In the rows, 128 means zero.
One turn or mirror swaps these rows in pairs. Which row does each one swap with?
The rows were stretched afterwards, more along some directions than others.
J_612: [119 136 119 134 136 147  88 143 163 120 162 161 177 109 151 120 117 120
  86 143]
J_258: [148 131  97 146 146 158  77 152 152 112 145 139 121 108 159 114 128 154
 119 144]
J_438: [158 132  95 144 151 149  78 143 165 107 161 150 132 117 161 121 137 165
  93 132]
J_225: [128 129 116 145 146 156  92 147 158  99 148 140 156 103 145 108 126 127
 115 134]
J_437: [141 125 118 162 129 163  78 149 153 131 160 159 169 102 148 118 117 158
  91 141]
J_850: [126 142 127 135 123 146  77 138 158 110 166 165 151 108 144 119 127 131
  92 115]
J_198: [115 132 128 134 133 150  87 153 157 130 147 150 155 103 161 121 107 140
  93 114]
J_156: [144 127 131 130 125 138  83 128 132 113 148 146 153 117 144 107 132 151
 100 120]
J_935: [133 129 138 124 122 122 103 134 131 119 136 139 143 118 139 112 126 136
 104 121]
J_185: [144 116 122 167 147 160  84 146 146 120 146 141 162 108 161 113 123 132
  93 141]
J_20: [132 129 117 146 138 167  75 159 151 105 143 138 148  95 174 120 129 141
 113 122]
J_798: [142 122 103 163 153 154  85 143 147 106 153 145 144 109 168 110 125 148
 101 121]
J_284: [152 118 107 144 143 158  71 149 161 119 151 139 153 111 166 118 101 145
 115 135]
J_519: [156 118  97 162 148 163  72 145 166 127 162 153 158 111 167 110  97 141
 104 149]
J_460: [105 137 115 127 148 157  82 139 152 104 149 149 160 105 154 120 122 139
 104 137]
J_714: [162 119 110 162 138 144 103 144 155 126 140 138 145 125 143 118 109 151
 112 147]
J_436: [137 128 127 155 122 143  79 142 145 106 154 160 154 102 149 102 133 139
  96 111]
J_178: [138 129 109 152 136 154  74 139 142 107 159 156 157 107 149 110 141 124
  99 130]
J_140: [144 123 122 164 121 150  91 143 143 135 139 157 144 106 137 125 117 136
 122 145]
J_493: [132 111 117 151 149 157  91 141 146 124 145 137 142 120 145 116 130 132
 106 153]
J_782: [153 130 118 142 125 128  88 146 150 115 138 156 153 111 148 115 116 165
  89 143]
J_333: [141 138 114 153 127 148  90 147 162 106 151 152 168 103 150 116 111 137
  96 141]
J_923: [146 120 118 146 146 150  83 139 164 143 151 145 163 106 165 130 106 138
  89 130]
J_5: [140 132 118 138 116 142  89 134 151 127 162 162 154 122 150 131 121 128
 104 124]
J_621: [142 130 115 161 131 147  74 148 161 121 162 172 148  95 147 124 124 146
  95 129]
J_59: [151 117 118 171 138 167  83 158 154 133 147 133 161 108 167 111 120 159
  94 139]
J_801: [138 136 119 152 114 151  97 143 154 108 164 150 156 127 147 106 135 137
  90 140]
J_199: [140 121 103 151 146 149  85 144 149 123 146 147 140 121 151 130 113 154
 107 152]
J_595: [120 125 116 166 142 167  93 149 144 110 148 147 169 106 151 109 134 145
 100 154]
J_657: [126 122 122 126 146 147  96 140 162 114 146 137 153 116 163 117 124 138
  79 127]
J_146: [126 140 110 148 119 143  84 133 142 114 155 168 139 113 136 114 129 123
 122 133]
J_929: [134 114 117 144 149 155  83 147 150 111 152 137 154 121 152 102 120 164
  87 149]
J_858: [113 139 125 135 133 142  92 147 143 118 137 153 152  97 138 110 116 127
 118 131]
J_884: [151 115 104 151 148 151  85 139 160 126 158 140 162 116 173 111 118 134
 100 134]
J_756: [116 124 122 148 136 146  76 151 148 115 157 168 160 100 151 108 107 124
  95 111]
J_260: [142 122 125 138 125 157  85 130 146 134 148 142 175 123 152 113 124 146
  88 144]
J_65: [123 125 114 147 137 166  91 142 153 143 142 137 164 110 154 120 114 133
 111 161]
J_414: [128 133 115 133 123 145  89 140 149 109 157 152 157 109 145 103 114 130
  99 131]
J_628: [140 123 116 173 135 153  88 135 140 119 155 154 133 117 146 112 132 135
 106 131]
J_361: [148 127 120 167 143 160  83 142 155 121 151 148 152 108 164 119 123 135
 108 141]
J_623: [132 117 112 148 137 141  91 146 129 114 143 146 139 125 144 107 125 152
 114 133]
J_190: [134 129 119 133 134 140  94 133 153 119 134 146 146 107 156 111 115 139
 101 138]
J_87: [130 140 114 135 139 140  99 127 143 115 146 148 144 118 144 112 134 143
 107 128]
J_693: [146 136 106 126 144 160  77 147 172 104 150 140 156 111 165 113 119 144
 102 144]
J_322: [163 127 107 138 128 136  95 139 157 113 141 142 144 114 152 124 123 137
 101 135]
J_157: [122 120 121 133 154 152  86 135 145 128 145 133 155 111 153 102 120 149
  99 138]

Swapped with J_612: J_5
Swapped with J_923: J_850
Swapped with J_258: J_190
Swapped with J_801: J_884

